Named turns come first, each shown by rows before and after it. Which turns, in which order, take the first row of each pair that follows to the second? Write the first one first, as in the answered first pair.
turn j267:
[ 0.64 -1.00 -0.86 -1.06 -0.11  1.18  1.49 -0.35  1.65 -0.73 -0.35 -0.99
 -2.22 -1.28  0.77  0.29 -0.91  0.22 -0.46  0.60  1.14 -0.96 -0.83 -0.57
 -0.50  0.96 -0.38] => [-0.16  1.37  0.16 -0.45  0.19  0.71 -0.54 -0.73 -1.56  2.11 -1.52  0.75
  1.36  0.54  0.70  0.79  0.19 -0.57  0.46  0.04  2.26  0.98 -1.03 -0.09
  1.06  0.28 -0.33]
[ 1.18 -0.19 -0.12 -2.35 -0.31 -1.48 -0.61  1.62 -1.39 -1.09  0.29  1.34
  0.21  0.79  1.00 -1.65 -1.76  0.44  0.18  2.76  0.04  1.32 -0.11  2.20
 -0.83  0.46  0.33] => [ 1.30 -0.33 -0.28 -2.60 -0.37 -1.27 -0.46  1.53 -0.98 -1.20  0.45  1.23
 -0.01  0.49  1.09 -1.55 -2.07  0.40  0.16  2.78  0.20  1.11 -0.22  1.97
 -0.85  0.58  0.28]
[ 0.63 -1.18 -2.25  1.09 -0.34 -1.28  0.67 -0.08 -0.11 -1.46  0.97  0.07
 -0.57 -0.36  0.36 -2.16  0.57 -0.90 -1.11 -0.97 -0.61  1.35  0.18  0.41
 -0.75  0.89  0.84] => [ 1.39 -0.78 -2.26 -0.37 -1.05  0.23 -0.09 -0.45  0.38 -0.50  0.68  0.27
 -0.18 -1.60  2.04 -0.53 -0.52 -1.66 -0.62 -0.50  1.18  0.82 -0.58 -0.79
  0.20  1.47  0.49]
turn j941:
[-0.46  2.70  2.45  1.71  2.67 -0.78  1.20 -2.29  1.22  1.16  1.39  1.74
 -1.04 -2.50 -2.04 -2.05  0.40  2.38 -0.16 -1.38 -0.28  3.01 -1.24  1.29
 -1.04  0.81 -3.49] => [-0.32  0.64  1.28  2.00  1.51 -1.79  2.00 -1.39  2.03 -0.97  1.28  0.36
 -3.32 -2.01 -2.42 -3.19  0.76  2.90 -0.86 -1.40 -2.21  1.73 -0.46  2.09
 -2.07 -0.04 -1.91]
[ 1.46 -1.53 -0.85 -0.86 -2.69  0.97 -1.22  3.00  1.01 -0.89  0.27 -0.60
 -1.17  0.65  0.63  0.40  1.23  2.91  1.11 -1.41 -1.11 -0.57  1.63  0.71
  1.11  0.53 -1.13] => [ 1.31 -0.57 -0.48 -0.78 -2.79  0.93 -2.19  2.79 -0.25  0.41 -0.38  0.10
  0.22  1.24  0.87  0.82  1.52  2.40  1.47 -1.62 -0.54  0.07  1.54  0.85
  1.94  0.14 -0.93]
[ 0.69  1.56  1.16  0.29  1.15 -0.60 -1.97  0.37 -0.49  0.58 -0.91  1.97
  1.10  1.38 -1.37  1.89  1.55 -0.75 -0.08 -0.84  1.28 -0.31 -1.81  0.11
  0.54  0.13 -1.49] => [ 1.11  0.93  1.14 -0.03  2.10 -0.06 -0.44  0.14  1.59 -0.59  0.38  1.40
 -0.35 -0.12 -1.56  1.76  0.59 -0.10 -0.53 -0.38  1.27 -0.88 -2.01 -0.56
 -0.30  1.19 -2.66]
turn j738:
[ 0.67 -1.60 -1.61  0.41 -0.83  0.14  0.49  0.43  0.95 -0.08 -0.55 -4.35
 -1.29 -0.39 -0.57 -1.23  3.18  0.57 -3.15  1.33 -1.65 -1.72 -0.39 -0.03
  0.76 -2.36  1.84] => [ 0.49  0.05 -1.04  0.28 -1.40  0.28 -1.51  0.07 -1.43  2.22 -1.74 -3.19
  1.19  0.66  0.21 -0.27  3.72 -0.48 -2.16  1.03 -0.40 -0.75 -0.74 -0.01
  2.30 -2.92  2.21]
[ 0.89 -1.66 -0.17 -0.67  0.26 -0.68  0.14  0.51  1.42 -1.16 -0.23 -0.69
 -1.63 -1.06  0.31 -0.12  0.45  0.61  0.21  1.19  0.03 -0.22  0.33  0.27
 -0.63  0.32  0.65] => [ 0.95 -1.30 -0.32 -0.92 -0.86 -0.66 -1.19  0.62  0.15 -0.18 -1.34 -0.30
 -0.70 -0.37  1.08  0.34  0.85 -0.13  0.57  1.00  0.43 -0.06  0.20  0.34
  0.23 -0.43  1.56]
[ 0.02 -0.34 -2.12 -0.08 -1.96  0.07 -1.57 -0.08  0.09  1.17 -1.15  0.47
  0.00  0.32  0.89  1.07  0.20 -0.17 -0.82 -0.37  0.08 -0.27 -0.54 -0.25
  0.03 -0.54  0.28] => [-0.24  0.85 -1.23  0.07 -0.43  0.32 -1.44 -0.56 -0.23  1.97 -0.56  1.12
  1.25  0.13  0.40  1.17  0.10 -0.02 -0.50 -0.42  0.77  0.71 -0.86 -0.50
  0.20  0.19 -1.16]
[-0.04 -3.35 -2.41  0.24 -1.44 -1.23 -1.85 -1.21  3.29 -3.16  1.09 -1.97
 -1.67  0.56  1.04 -1.98 -0.26 -0.23 -0.40  0.46 -0.04 -1.19  1.21  2.26
  0.72 -2.24  1.52] => [-0.26 -1.49 -1.90  0.06 -2.29 -1.06 -4.35 -1.49  0.38 -0.39 -0.47 -0.46
  1.40  1.79  2.02 -0.75  0.32 -1.40  0.70  0.09  1.51 -0.04  0.79  2.34
  2.67 -3.07  2.15]
turn j441:
[ 1.41  0.67  0.31 -1.12  0.30  2.66  0.01  1.06 -1.38  2.13 -0.16  1.85
  2.56  0.43 -0.01  1.71 -0.20 -1.79 -1.27 -0.97  0.61 -0.47  0.64 -0.98
  1.13  1.09 -0.04] => [ 1.32  0.79  0.55 -0.99  0.95  2.73  0.34  0.93 -1.13  2.10  0.18  1.89
  2.53  0.18 -0.38  1.53 -0.30 -1.53 -1.35 -0.93  0.69 -0.36  0.65 -1.08
  0.92  1.50 -0.60]
[-1.22 -0.16  0.75  1.08  3.16 -1.73  1.83 -0.56  0.42 -1.63  2.10  0.14
 -0.34 -0.27 -2.08 -1.54  0.20  0.47  0.39  0.16 -0.78  1.23  0.35 -0.09
 -1.84  0.81 -1.25] => [-1.52 -0.42  0.35  1.64  2.06 -2.68  0.96 -0.11 -0.82 -1.52  1.05  0.12
 -0.06  1.05 -2.14 -2.00  1.09  0.28  0.35 -0.23 -1.67  1.23  0.90  0.77
 -1.57 -0.41  0.26]
[ 0.16  2.16  0.62 -0.75  0.42  1.07 -1.62 -1.03 -1.22  2.62 -0.80  1.90
  2.55  0.45  0.71  1.32 -0.19 -0.95  0.75 -0.70  1.98  1.55 -1.22 -0.75
  1.75 -0.04 -1.08] => [ 0.00  2.37  0.78 -0.62  0.91  1.03 -1.28 -1.08 -1.03  2.61 -0.47  1.96
  2.57  0.30  0.32  1.30 -0.24 -0.84  0.69 -0.66  1.97  1.66 -1.31 -0.78
  1.61  0.26 -1.46]
[ 0.98 -0.82 -0.68  1.27 -0.88 -0.88 -0.45  0.78 -2.13 -0.05 -0.51  0.37
 -0.31  0.12 -1.00 -1.44  1.62 -0.98 -0.39  0.88 -1.64 -0.06  0.08  0.55
  0.29 -1.69  1.20] => [ 1.41 -1.11 -0.95  0.49 -1.86 -0.20 -0.86  0.75 -1.85  0.14 -0.84  0.26
 -0.50 -0.39  0.01 -0.56  1.06 -1.46 -0.27  0.98 -1.00 -0.60 -0.13  0.00
  0.68 -1.72  1.52]
turn j398:
[ 0.05 -0.36 -0.02 -1.55 -2.41 -0.12 -1.12  0.75 -1.10 -0.96 -1.58 -1.91
 -0.84  0.28 -0.19 -0.89  1.01 -0.36 -1.20  1.76  0.23 -0.46 -0.97 -0.22
 -1.71 -1.10  1.26] => [ 0.05  1.39  1.43 -1.90 -0.20  1.11 -0.76 -0.24 -0.85  0.38 -0.42 -0.83
  0.73 -1.08 -0.29  0.08  0.02 -0.29 -0.80  2.12  2.19  0.63 -1.87 -1.46
 -1.24  0.64 -1.41]
[-1.20  0.15 -0.07 -2.43  0.87  0.76  0.63 -0.35  1.40 -1.12  0.66 -1.51
 -0.89 -0.05  0.40 -0.83  0.38  0.24 -0.30  0.94 -1.39  0.33 -0.49  3.25
  0.04 -0.26  0.16] => [-0.77  0.33 -0.29 -3.21 -0.01  1.48 -0.17 -0.42  1.24 -0.37  0.04 -1.34
 -0.49 -0.36  1.52  0.06  0.00 -0.47  0.03  1.04 -0.44  0.08 -0.89  2.70
  0.78 -0.42  0.42]
[-0.26  1.65  2.20 -1.94  2.11 -0.03 -0.17 -1.22  0.56  1.10  1.76  2.18
 -0.48 -1.47 -0.61  2.53 -1.39  0.53  0.56 -0.38  3.20  2.87 -2.54 -2.23
  0.75  1.30 -2.82] => [-1.09 -1.81  0.28  0.56  0.67 -3.70  1.11  0.74  0.41 -2.84  1.18  0.03
 -3.91  1.42 -3.06 -1.29  0.87  1.88 -0.96 -1.23 -2.20  1.69 -0.08  0.86
 -1.75 -1.40  0.90]
Now pairs of rows:
Between the rows of a pair lie two turns.
[-0.21 -0.77 -0.04  1.13  0.02  0.13  1.10 -0.89  1.22 -0.97  0.90 -0.39
 -1.84  0.57 -0.94 -1.12 -0.60  0.44 -0.10  0.81 -1.11 -0.40  0.25  0.18
 -0.64 -0.32 -0.40] => [-0.67  0.98  0.63  1.36  0.07  0.09 -0.64 -1.20 -1.12  1.20 -0.05  0.88
  0.88  1.63 -0.78 -0.61  0.16 -0.26  0.76  0.39 -0.06  0.93  0.03  0.38
  0.57 -0.72 -0.38] -> j267, j267
[ 0.90 -0.54  1.19  1.78 -0.08 -0.39  1.45 -0.53 -0.78 -0.30  0.03 -1.66
 -0.11  1.77  0.25 -1.32  0.63  0.62 -0.30 -0.82  0.24 -1.40 -0.05 -0.49
  0.50 -0.25  1.36] => [ 0.91  0.29  1.89  1.74  1.14  0.08  1.85 -1.01 -0.53  0.25  0.63 -1.21
  0.45  1.10  0.15 -1.07  0.33  0.78 -0.17 -0.70  1.00 -0.77 -0.43 -0.92
  0.67  0.59  0.04] -> j398, j398
[-0.16 -0.75 -0.94  0.51  1.31 -0.01  1.03  0.38  2.74 -0.74  2.56 -0.42
 -0.59 -0.86  0.73  0.32 -0.39  2.00 -1.94  1.31  0.87  1.45 -1.26  0.43
 -0.29  0.54 -1.06] => [ 0.04  0.01 -0.72 -0.19  1.02  0.75  0.08  0.05  2.25  0.44  2.19  0.19
  0.50 -1.08  1.71  1.26 -0.73  1.36 -1.37  1.39  2.13  1.65 -1.87 -0.09
  0.59  0.58 -1.24] -> j441, j267
[-0.23  1.01  2.03  0.71  2.49 -3.27  0.38 -3.25  1.81  1.29  2.19 -1.68
  0.44  0.88 -1.02  0.89  1.34  1.21 -2.48  1.30 -0.91  1.07 -0.79  1.64
  0.64  1.45 -1.95] => [ 0.34 -0.27  0.29 -0.42 -1.90 -3.50 -2.32 -2.29  0.10  1.76 -0.66 -2.08
  0.45  2.39  1.29  1.87  1.97 -0.36 -2.04  1.05 -1.03 -0.38 -0.50  2.08
  2.03 -1.06  1.84] -> j441, j398
[ 0.19 -2.17 -0.56  0.30 -3.61 -2.74 -0.72 -0.73 -2.53 -0.55 -1.30 -1.60
  0.52  2.66 -0.52 -0.71  0.38 -1.29 -0.08 -1.62 -0.35  1.00  1.64  1.62
 -0.24 -3.14  2.73] => [-0.49  0.73  1.47  0.98 -0.59 -2.29 -0.79 -1.82 -3.59  1.68 -0.21  0.21
  3.48  2.47 -1.51 -0.41  0.45 -1.13  0.56 -1.79  1.30  3.27  1.04  1.23
  0.44 -1.73 -0.11] -> j738, j398
[-0.42  1.36 -0.31  3.65  0.07 -1.70  0.05 -2.26 -4.17  0.15  0.94  0.27
  2.53  3.05 -1.81 -3.00  1.70 -1.67 -0.83  0.05 -0.49 -0.46  0.47  0.54
  0.37 -1.38 -3.12] => [ 0.26 -0.79 -2.00  2.86 -2.93 -1.88 -0.44 -1.37 -3.53 -1.20 -0.35 -0.98
  0.51  3.32 -0.51 -2.87  1.59 -1.99 -1.15  0.21 -1.53 -2.33  0.89  0.74
  0.22 -2.74 -0.50] -> j941, j398
[-0.26  0.40  1.43 -2.18  0.65  1.71 -0.23 -0.37  1.10  0.83  0.00  0.86
  0.63 -1.54  1.45  2.13 -1.22 -0.70 -0.62  0.51  1.94  0.73 -0.41 -1.58
  0.47  2.21 -2.18] => [-0.45 -1.62  0.69 -1.11  1.05  0.51  1.83  0.33  2.70 -1.90  0.96 -0.49
 -2.12 -1.41 -0.12  0.07 -0.79  0.56 -1.69  0.43 -0.59 -0.03  0.59 -0.59
 -1.56  2.06 -1.76] -> j941, j441
[ 0.38  1.55  2.17 -2.89 -4.40  0.00 -1.91  0.96  0.16  2.00 -2.42 -0.99
  1.35  0.88  0.29  1.61  0.41 -1.82  2.01 -0.61  2.88 -0.74  1.43 -0.82
  0.90  0.03  2.58] => [ 1.01  0.25  2.18 -3.48 -2.64  1.17  0.97  0.52  3.98 -0.22 -0.02 -2.11
 -1.60 -1.92 -0.09  1.38 -1.35 -0.59  1.05  0.23  2.94 -1.86  1.04 -1.96
 -0.83  2.14  0.43] -> j941, j941
[ 0.00 -2.08 -0.81  0.62 -0.96 -1.35  2.00  1.44  0.86 -1.49  0.61 -0.20
 -2.40  0.42 -0.10 -1.15  0.02  1.56 -1.99  0.16 -1.12 -0.90  0.59  0.53
 -1.27 -0.53  1.92] => [ 0.07  1.64  1.13 -0.42  0.43  0.64  0.08 -0.01 -1.00  2.73  0.33  2.15
  1.91 -0.33  1.21  1.37 -0.64  0.38 -0.40  0.23  2.86  1.10 -1.05 -0.94
  1.20  0.82 -0.66] -> j738, j398
[ 0.13  0.25  0.90  1.64  2.16  0.54  0.94 -1.08  1.57 -1.54  0.25  0.72
 -0.70 -1.92 -0.99 -0.07 -1.36 -0.01 -0.50  0.07 -1.05  0.37 -0.80 -0.77
 -0.45  2.50 -1.78] => [ 1.05 -0.72 -0.30 -0.09 -0.85  1.42 -0.44 -0.71  1.62 -1.35 -1.21  0.29
 -1.42 -2.29  1.43  1.26 -1.99 -1.16 -0.24  0.39 -0.23 -1.31 -1.08 -1.48
  0.52  1.62  0.06] -> j738, j398
[ 0.70 -0.31 -0.93  0.99  3.02 -3.03  1.55 -1.01  0.39 -2.19  1.86  1.89
  2.43 -0.07 -0.74  0.12 -0.28  0.87  0.11  0.48  0.90 -0.06  1.57 -0.51
 -3.46  2.23 -4.50] => [ 0.97 -2.68 -3.12  0.84 -1.21 -4.49  0.04  0.52 -0.70 -3.45 -0.59  0.65
  0.84  2.00  0.23 -0.46  0.90  0.15 -0.22  0.11 -1.22 -1.81  2.64  0.91
 -3.36 -0.63 -0.09] -> j941, j738
[-0.80 -0.99 -1.03  0.81  0.57  0.71  1.27 -0.51  2.21 -1.50 -0.11 -0.03
 -1.02 -1.12 -0.25 -0.89 -1.44  0.39  0.39  2.65  0.43  0.55 -0.54  1.88
 -1.37  0.40 -1.08] => [-1.19 -1.02 -1.04  1.64  0.39 -0.33  1.03 -0.15  1.28 -1.53 -0.60 -0.06
 -0.77  0.11 -0.92 -1.63 -0.53  0.52  0.24  2.27 -0.47  0.89  0.04  2.73
 -1.52 -0.42 -0.37] -> j441, j441
[ 0.46  1.11 -0.45 -0.59 -1.36  0.03 -0.52 -0.50  2.49 -0.02  0.91 -1.36
 -1.42 -2.29  0.62  0.94 -1.34 -1.28 -1.31 -0.87  2.15 -0.89 -2.22 -1.85
  1.66  1.06 -0.67] => [-0.08 -0.41 -1.06  0.68 -1.36 -1.68  0.52  0.23  2.68 -1.86  1.11 -2.36
 -2.97 -1.22 -0.85 -0.90 -0.38 -0.45 -2.06 -1.21 -0.29 -1.26 -1.13 -0.54
  0.28  0.13  0.53] -> j441, j941
[-1.03  1.73  0.49  0.80  0.73 -0.49 -0.09 -0.73 -1.84 -2.07 -1.24  0.35
 -1.79  1.48 -0.31  0.77 -0.88  0.42  0.42 -0.73 -1.67 -0.61 -0.78  3.29
 -0.04 -1.54  2.61] => [-0.84  2.42  0.60  0.28  0.26  0.01 -0.94 -0.97 -2.42 -1.08 -1.72  0.83
 -0.88  1.42  0.41  1.52 -1.03 -0.11  0.87 -0.72 -0.65 -0.39 -1.20  2.89
  0.73 -1.55  2.58] -> j738, j441
[ 0.38  0.20  0.82 -1.01  0.76 -0.06 -1.70  0.94 -1.61  1.35  0.13  0.89
 -0.38  0.14  3.90  0.50 -1.21  2.17  1.01 -1.35  2.64  2.73  2.36  1.27
  3.49 -2.36 -1.23] => [-0.05 -1.39 -0.08  0.16  0.29 -1.69 -0.80  1.79 -1.37 -0.58  0.08 -0.11
 -2.07  1.28  2.63 -1.14 -0.29  2.91  0.27 -1.68  0.13  2.08  3.49  2.56
  2.27 -3.41  0.21] -> j267, j441
[-0.93 -2.26 -0.85  0.59  0.89 -1.77  1.18  0.64  0.82 -1.63 -0.98 -2.08
 -3.72  1.25 -2.07 -3.32  1.03  2.22 -2.80  0.08 -1.46  0.41 -0.15  1.38
 -1.23  0.06  2.65] => [-1.18  0.15 -0.32  0.14 -0.76 -1.62 -2.43  0.38 -3.10  2.03 -3.47 -0.26
  0.32  3.06 -0.54 -1.56  2.05  0.36 -1.30 -0.41  0.46  1.76 -0.80  1.51
  1.47 -1.25  3.78] -> j441, j941
[-0.29  1.90  2.88  1.45  1.04  1.40  1.34 -0.51  0.26  1.42  0.34 -0.08
 -1.05 -2.95 -0.44  1.50  1.21  0.70 -0.87 -1.73  1.69  0.73 -0.23 -0.62
  0.81  1.13 -0.44] => [ 0.29  0.85  1.59  0.35 -2.00  1.51 -0.21  0.05 -0.29  1.51 -1.45 -0.55
 -1.52 -2.44  1.37  2.36  1.22 -0.29 -0.58 -1.74  1.75 -0.48 -0.14 -0.60
  1.64 -0.27  2.04] -> j398, j398
[-1.09  1.40  0.87  1.49  0.22 -1.23 -1.25  0.08 -2.40  1.59 -0.97  0.53
  2.52  2.11 -0.47 -0.63  1.49 -0.26  0.37 -0.50 -0.55  1.45  0.60  1.98
  0.24 -0.89  0.59] => [ 0.90  0.15 -0.05 -1.82 -1.31  1.90 -0.78 -0.34  1.13  1.06 -0.62 -0.38
  0.32 -1.49  2.80  2.00 -1.47 -1.10  0.35  0.84  1.97 -1.09 -0.89 -0.75
  0.70  0.78 -0.21] -> j267, j267
[-0.17 -0.03 -0.04 -0.45 -0.51  1.39 -0.36  0.26  0.88 -0.68  0.18 -0.94
 -0.69 -0.36  0.36  0.27 -0.75  0.38  0.23  1.03  0.05  0.24 -0.57 -0.67
  0.60  0.06 -0.06] => [-0.58  0.91  0.46 -0.08 -0.28  1.11 -1.13  0.14 -0.45  0.33 -0.31 -0.31
  0.62  0.50  0.04  0.26 -0.14  0.15  0.61  0.75  0.26  1.07 -0.62 -0.30
  1.13 -0.31  0.02] -> j267, j441
